tensor([1, 4, 6, 7, 4, 5, 5, 3, 5, 3, 2, 4, 3, 5, 5, 4, 4, 7, 5, 4, 0, 4,
        2, 5])
tensor([4, 4, 5, 1, 7, 3, 5, 4, 2, 4, 2, 6, 2, 6, 4, 5, 6, 7, 6, 5, 2, 5,
        1, 4])
tensor([4, 7, 6, 7, 4, 5, 1, 7, 4, 3, 2, 4, 3, 5, 4, 3, 2, 6, 5, 3, 2, 5,
        3, 5])
tensor([6, 1, 4, 0, 4, 2, 3, 4, 0, 3, 4, 8, 5, 5, 5, 4, 4, 6, 2, 8, 4, 5,
        5, 5])
tensor([3, 4, 6, 3, 9, 3, 4, 5, 5, 5, 3, 7, 4, 6, 5, 5, 2, 7, 5, 2, 4, 6,
        3, 4])
tensor([0, 5, 6, 7, 4, 5, 5, 3, 5, 3, 3, 5, 3, 4, 5, 4, 5, 5, 7, 4, 1, 5,
        3, 5])
tensor([4, 5, 4, 6, 2, 5, 0, 7, 4, 3, 6, 5, 3, 5, 5, 3, 1, 5, 3, 5, 4, 4,
        7, 3])
tensor([4, 7, 5, 8, 9, 5, 2, 6, 7, 5, 6, 3, 4, 4, 4, 3, 0, 4, 5, 1, 4, 5,
        4, 5])
tensor([6, 2, 5, 0, 4, 2, 3, 4, 2, 2, 3, 9, 5, 5, 5, 4, 6, 6, 5, 7, 4, 6,
        4, 5])
tensor([4, 7, 7, 6, 5, 4, 1, 5, 4, 3, 3, 5, 2, 5, 5, 3, 1, 7, 5, 2, 1, 5,
        1, 5])
tensor([1, 4, 6, 7, 4, 5, 5, 3, 3, 3, 2, 5, 2, 3, 5, 4, 4, 7, 7, 4, 0, 4,
        1, 4])
tensor([0, 2, 5, 9, 0, 6, 5, 3, 3, 4, 4, 4, 5, 5, 4, 4, 3, 4, 5, 9, 4, 4,
        7, 5])
tensor([4, 8, 7, 6, 5, 5, 0, 8, 5, 2, 3, 5, 3, 5, 5, 2, 1, 6, 5, 3, 2, 5,
        3, 5])
tensor([5, 4, 5, 0, 9, 1, 4, 4, 3, 4, 3, 8, 4, 5, 4, 4, 5, 6, 6, 2, 5, 6,
        3, 4])
tensor([4, 8, 6, 6, 6, 4, 0, 6, 5, 3, 3, 4, 3, 4, 5, 2, 0, 8, 6, 3, 3, 5,
        3, 4])
tensor([4, 4, 6, 1, 7, 0, 5, 4, 3, 3, 1, 8, 3, 6, 4, 5, 6, 8, 6, 5, 1, 5,
        1, 4])
tensor([4, 7, 6, 5, 6, 4, 1, 7, 5, 3, 3, 4, 3, 4, 4, 3, 1, 7, 5, 3, 2, 5,
        3, 5])
tensor([0, 2, 3, 8, 0, 7, 5, 4, 3, 3, 4, 6, 4, 5, 4, 4, 4, 4, 5, 8, 3, 4,
        7, 5])
tensor([3, 8, 6, 8, 9, 4, 0, 7, 7, 4, 5, 5, 5, 5, 5, 2, 0, 5, 6, 1, 4, 5,
        5, 4])
tensor([4, 6, 4, 5, 2, 5, 0, 8, 3, 4, 4, 6, 3, 5, 5, 1, 0, 5, 3, 6, 4, 5,
        6, 5])
tensor([4, 4, 6, 2, 7, 3, 5, 5, 2, 3, 1, 6, 3, 5, 4, 6, 5, 7, 5, 5, 1, 5,
        1, 4])
tensor([0, 4, 6, 8, 4, 5, 6, 3, 5, 4, 3, 5, 3, 4, 4, 5, 4, 6, 7, 4, 0, 5,
        4, 5])
tensor([5, 2, 5, 2, 4, 3, 3, 5, 1, 4, 2, 8, 5, 6, 5, 4, 5, 5, 3, 7, 5, 5,
        5, 6])
tensor([6, 2, 4, 1, 2, 2, 4, 6, 0, 3, 3, 9, 4, 5, 5, 4, 5, 6, 3, 7, 4, 5,
        6, 4])
tensor([6, 4, 4, 6, 2, 5, 0, 7, 1, 3, 5, 6, 5, 4, 5, 3, 1, 4, 2, 8, 5, 5,
        7, 5])
tensor([2, 5, 6, 7, 5, 5, 6, 3, 5, 4, 1, 5, 2, 4, 4, 4, 5, 7, 5, 5, 0, 3,
        2, 5])
tensor([3, 2, 4, 7, 0, 7, 5, 4, 2, 2, 4, 5, 5, 5, 4, 4, 3, 4, 3, 9, 4, 6,
        6, 5])
tensor([4, 5, 6, 4, 9, 3, 5, 4, 6, 5, 4, 6, 3, 5, 4, 5, 2, 5, 5, 2, 5, 4,
        4, 4])
tensor([1, 4, 5, 7, 5, 6, 5, 3, 5, 4, 2, 5, 3, 5, 3, 4, 4, 6, 8, 4, 1, 5,
        3, 6])
tensor([5, 2, 4, 1, 3, 2, 3, 5, 2, 2, 3, 8, 5, 5, 6, 6, 5, 4, 2, 8, 4, 4,
        6, 5])
tensor([4, 7, 5, 7, 7, 5, 0, 6, 5, 5, 5, 4, 4, 5, 5, 3, 0, 5, 5, 1, 5, 6,
        6, 4])
tensor([4, 6, 5, 7, 4, 4, 0, 6, 3, 4, 5, 5, 4, 4, 4, 2, 1, 5, 3, 5, 4, 5,
        6, 4])
tensor([5, 2, 5, 0, 3, 2, 3, 5, 1, 2, 3, 8, 6, 5, 5, 5, 4, 5, 2, 8, 5, 5,
        6, 5])
tensor([4, 6, 6, 2, 9, 1, 5, 4, 5, 4, 4, 6, 4, 6, 4, 5, 2, 5, 6, 1, 4, 5,
        3, 5])
tensor([3, 1, 4, 8, 0, 6, 4, 3, 3, 2, 5, 6, 5, 5, 6, 4, 3, 5, 3, 8, 4, 5,
        8, 4])
tensor([5, 6, 5, 3, 9, 3, 5, 5, 4, 5, 4, 7, 4, 5, 5, 5, 3, 5, 6, 3, 5, 5,
        3, 6])
tensor([2, 2, 4, 8, 0, 6, 5, 4, 4, 3, 5, 5, 5, 5, 5, 4, 3, 4, 4, 8, 4, 5,
        7, 4])
tensor([4, 7, 5, 8, 9, 4, 0, 7, 6, 4, 4, 5, 4, 5, 4, 2, 0, 4, 4, 1, 5, 4,
        5, 3])
tensor([4, 6, 4, 6, 2, 4, 0, 7, 3, 3, 4, 6, 5, 5, 5, 2, 0, 4, 2, 5, 5, 5,
        7, 5])
tensor([4, 5, 6, 1, 9, 3, 5, 4, 5, 4, 4, 7, 4, 5, 4, 5, 3, 6, 6, 2, 5, 5,
        2, 4])
tensor([6, 4, 4, 5, 2, 5, 1, 6, 3, 2, 4, 7, 5, 5, 6, 2, 2, 4, 2, 8, 5, 5,
        8, 5])
tensor([2, 1, 4, 8, 0, 6, 5, 3, 2, 2, 5, 6, 4, 5, 5, 4, 3, 4, 4, 9, 4, 5,
        7, 4])
tensor([4, 4, 5, 6, 2, 5, 1, 7, 2, 3, 5, 6, 4, 5, 5, 2, 2, 5, 1, 7, 5, 5,
        7, 5])
tensor([1, 3, 3, 9, 0, 7, 5, 3, 3, 3, 4, 6, 4, 5, 4, 3, 3, 5, 4, 7, 4, 4,
        7, 4])
tensor([5, 3, 6, 1, 4, 2, 4, 4, 2, 4, 4, 8, 5, 4, 5, 4, 5, 5, 3, 7, 5, 5,
        5, 6])
tensor([4, 7, 6, 7, 9, 5, 0, 7, 8, 4, 5, 5, 5, 5, 5, 4, 0, 4, 5, 0, 4, 5,
        5, 4])
tensor([3, 5, 7, 1, 7, 2, 4, 4, 3, 4, 0, 7, 2, 5, 4, 5, 5, 8, 5, 5, 0, 4,
        0, 5])
tensor([0, 4, 6, 8, 4, 6, 6, 3, 5, 4, 2, 4, 2, 5, 4, 5, 5, 6, 8, 5, 1, 4,
        2, 5])
tensor([2, 4, 6, 6, 4, 6, 6, 3, 4, 2, 2, 5, 1, 6, 4, 3, 5, 6, 6, 5, 0, 4,
        1, 4])
tensor([0, 4, 6, 8, 3, 6, 6, 3, 5, 3, 3, 5, 4, 5, 5, 4, 4, 7, 7, 5, 0, 4,
        2, 5])
tensor([5, 2, 5, 0, 4, 1, 4, 5, 1, 4, 3, 9, 5, 6, 5, 4, 6, 6, 4, 7, 5, 6,
        5, 3])
tensor([4, 6, 6, 7, 9, 4, 1, 5, 6, 5, 4, 4, 6, 5, 4, 3, 0, 4, 5, 1, 6, 6,
        3, 4])
tensor([5, 4, 4, 5, 2, 5, 0, 6, 2, 3, 5, 6, 5, 4, 5, 2, 1, 4, 2, 9, 4, 5,
        8, 5])
tensor([3, 6, 5, 7, 9, 5, 0, 6, 7, 5, 5, 4, 5, 4, 5, 2, 0, 4, 5, 0, 4, 5,
        4, 5])
tensor([4, 7, 5, 5, 3, 6, 0, 8, 4, 3, 3, 6, 4, 5, 5, 2, 0, 4, 2, 5, 5, 5,
        7, 4])
tensor([6, 4, 5, 6, 1, 5, 0, 7, 2, 2, 4, 6, 5, 5, 5, 1, 1, 4, 2, 8, 4, 5,
        7, 4])
tensor([4, 5, 5, 5, 2, 5, 0, 6, 3, 3, 4, 5, 5, 5, 5, 2, 0, 4, 3, 6, 4, 5,
        7, 6])
tensor([1, 4, 6, 8, 5, 7, 6, 3, 5, 4, 1, 6, 1, 5, 3, 4, 3, 7, 8, 4, 0, 5,
        1, 5])
tensor([0, 5, 6, 8, 4, 5, 6, 4, 5, 4, 3, 4, 2, 4, 4, 4, 4, 7, 6, 5, 0, 4,
        1, 4])

tensor([5, 2, 5, 2, 4, 3, 3, 5, 1, 4, 2, 8, 5, 6, 5, 4, 5, 5, 3, 7, 5, 5,
        5, 6]) 0 1
tensor([0, 4, 6, 8, 4, 6, 6, 3, 5, 4, 2, 4, 2, 5, 4, 5, 5, 6, 8, 5, 1, 4,
        2, 5]) 2 3
tensor([3, 4, 6, 3, 9, 3, 4, 5, 5, 5, 3, 7, 4, 6, 5, 5, 2, 7, 5, 2, 4, 6,
        3, 4]) 4 0
tensor([5, 2, 5, 0, 3, 2, 3, 5, 1, 2, 3, 8, 6, 5, 5, 5, 4, 5, 2, 8, 5, 5,
        6, 5]) 1 0
tensor([3, 2, 4, 7, 0, 7, 5, 4, 2, 2, 4, 5, 5, 5, 4, 4, 3, 4, 3, 9, 4, 6,
        6, 5]) 1 2
tensor([2, 5, 6, 7, 5, 5, 6, 3, 5, 4, 1, 5, 2, 4, 4, 4, 5, 7, 5, 5, 0, 3,
        2, 5]) 3 2
tensor([4, 4, 5, 1, 7, 3, 5, 4, 2, 4, 2, 6, 2, 6, 4, 5, 6, 7, 6, 5, 2, 5,
        1, 4]) 0 3
tensor([5, 2, 5, 0, 4, 1, 4, 5, 1, 4, 3, 9, 5, 6, 5, 4, 6, 6, 4, 7, 5, 6,
        5, 3]) 0 1
tensor([1, 4, 5, 7, 5, 6, 5, 3, 5, 4, 2, 5, 3, 5, 3, 4, 4, 6, 8, 4, 1, 5,
        3, 6]) 2 3
tensor([0, 2, 3, 8, 0, 7, 5, 4, 3, 3, 4, 6, 4, 5, 4, 4, 4, 4, 5, 8, 3, 4,
        7, 5]) 2 1
tensor([4, 7, 6, 7, 9, 5, 0, 7, 8, 4, 5, 5, 5, 5, 5, 4, 0, 4, 5, 0, 4, 5,
        5, 4]) 4 5
tensor([3, 8, 6, 8, 9, 4, 0, 7, 7, 4, 5, 5, 5, 5, 5, 2, 0, 5, 6, 1, 4, 5,
        5, 4]) 5 4
tensor([4, 5, 6, 4, 9, 3, 5, 4, 6, 5, 4, 6, 3, 5, 4, 5, 2, 5, 5, 2, 5, 4,
        4, 4]) 4 0
tensor([4, 5, 4, 6, 2, 5, 0, 7, 4, 3, 6, 5, 3, 5, 5, 3, 1, 5, 3, 5, 4, 4,
        7, 3]) 5 1
tensor([6, 4, 5, 6, 1, 5, 0, 7, 2, 2, 4, 6, 5, 5, 5, 1, 1, 4, 2, 8, 4, 5,
        7, 4]) 1 5
tensor([1, 4, 6, 8, 5, 7, 6, 3, 5, 4, 1, 6, 1, 5, 3, 4, 3, 7, 8, 4, 0, 5,
        1, 5]) 3 2
tensor([6, 4, 4, 6, 2, 5, 0, 7, 1, 3, 5, 6, 5, 4, 5, 3, 1, 4, 2, 8, 5, 5,
        7, 5]) 1 5
tensor([4, 8, 6, 6, 6, 4, 0, 6, 5, 3, 3, 4, 3, 4, 5, 2, 0, 8, 6, 3, 3, 5,
        3, 4]) 5 3
tensor([1, 3, 3, 9, 0, 7, 5, 3, 3, 3, 4, 6, 4, 5, 4, 3, 3, 5, 4, 7, 4, 4,
        7, 4]) 2 1
tensor([3, 6, 5, 7, 9, 5, 0, 6, 7, 5, 5, 4, 5, 4, 5, 2, 0, 4, 5, 0, 4, 5,
        4, 5]) 4 5
tensor([4, 4, 5, 6, 2, 5, 1, 7, 2, 3, 5, 6, 4, 5, 5, 2, 2, 5, 1, 7, 5, 5,
        7, 5]) 1 5
tensor([4, 6, 4, 6, 2, 4, 0, 7, 3, 3, 4, 6, 5, 5, 5, 2, 0, 4, 2, 5, 5, 5,
        7, 5]) 5 1
tensor([0, 4, 6, 8, 4, 5, 6, 3, 5, 4, 3, 5, 3, 4, 4, 5, 4, 6, 7, 4, 0, 5,
        4, 5]) 2 3
tensor([4, 5, 6, 1, 9, 3, 5, 4, 5, 4, 4, 7, 4, 5, 4, 5, 3, 6, 6, 2, 5, 5,
        2, 4]) 0 4
tensor([0, 4, 6, 8, 3, 6, 6, 3, 5, 3, 3, 5, 4, 5, 5, 4, 4, 7, 7, 5, 0, 4,
        2, 5]) 2 3
tensor([4, 6, 6, 7, 9, 4, 1, 5, 6, 5, 4, 4, 6, 5, 4, 3, 0, 4, 5, 1, 6, 6,
        3, 4]) 4 5
tensor([3, 5, 7, 1, 7, 2, 4, 4, 3, 4, 0, 7, 2, 5, 4, 5, 5, 8, 5, 5, 0, 4,
        0, 5]) 3 0
tensor([4, 4, 6, 2, 7, 3, 5, 5, 2, 3, 1, 6, 3, 5, 4, 6, 5, 7, 5, 5, 1, 5,
        1, 4]) 0 3
tensor([6, 1, 4, 0, 4, 2, 3, 4, 0, 3, 4, 8, 5, 5, 5, 4, 4, 6, 2, 8, 4, 5,
        5, 5]) 1 0
tensor([3, 1, 4, 8, 0, 6, 4, 3, 3, 2, 5, 6, 5, 5, 6, 4, 3, 5, 3, 8, 4, 5,
        8, 4]) 1 2
tensor([6, 2, 5, 0, 4, 2, 3, 4, 2, 2, 3, 9, 5, 5, 5, 4, 6, 6, 5, 7, 4, 6,
        4, 5]) 0 1
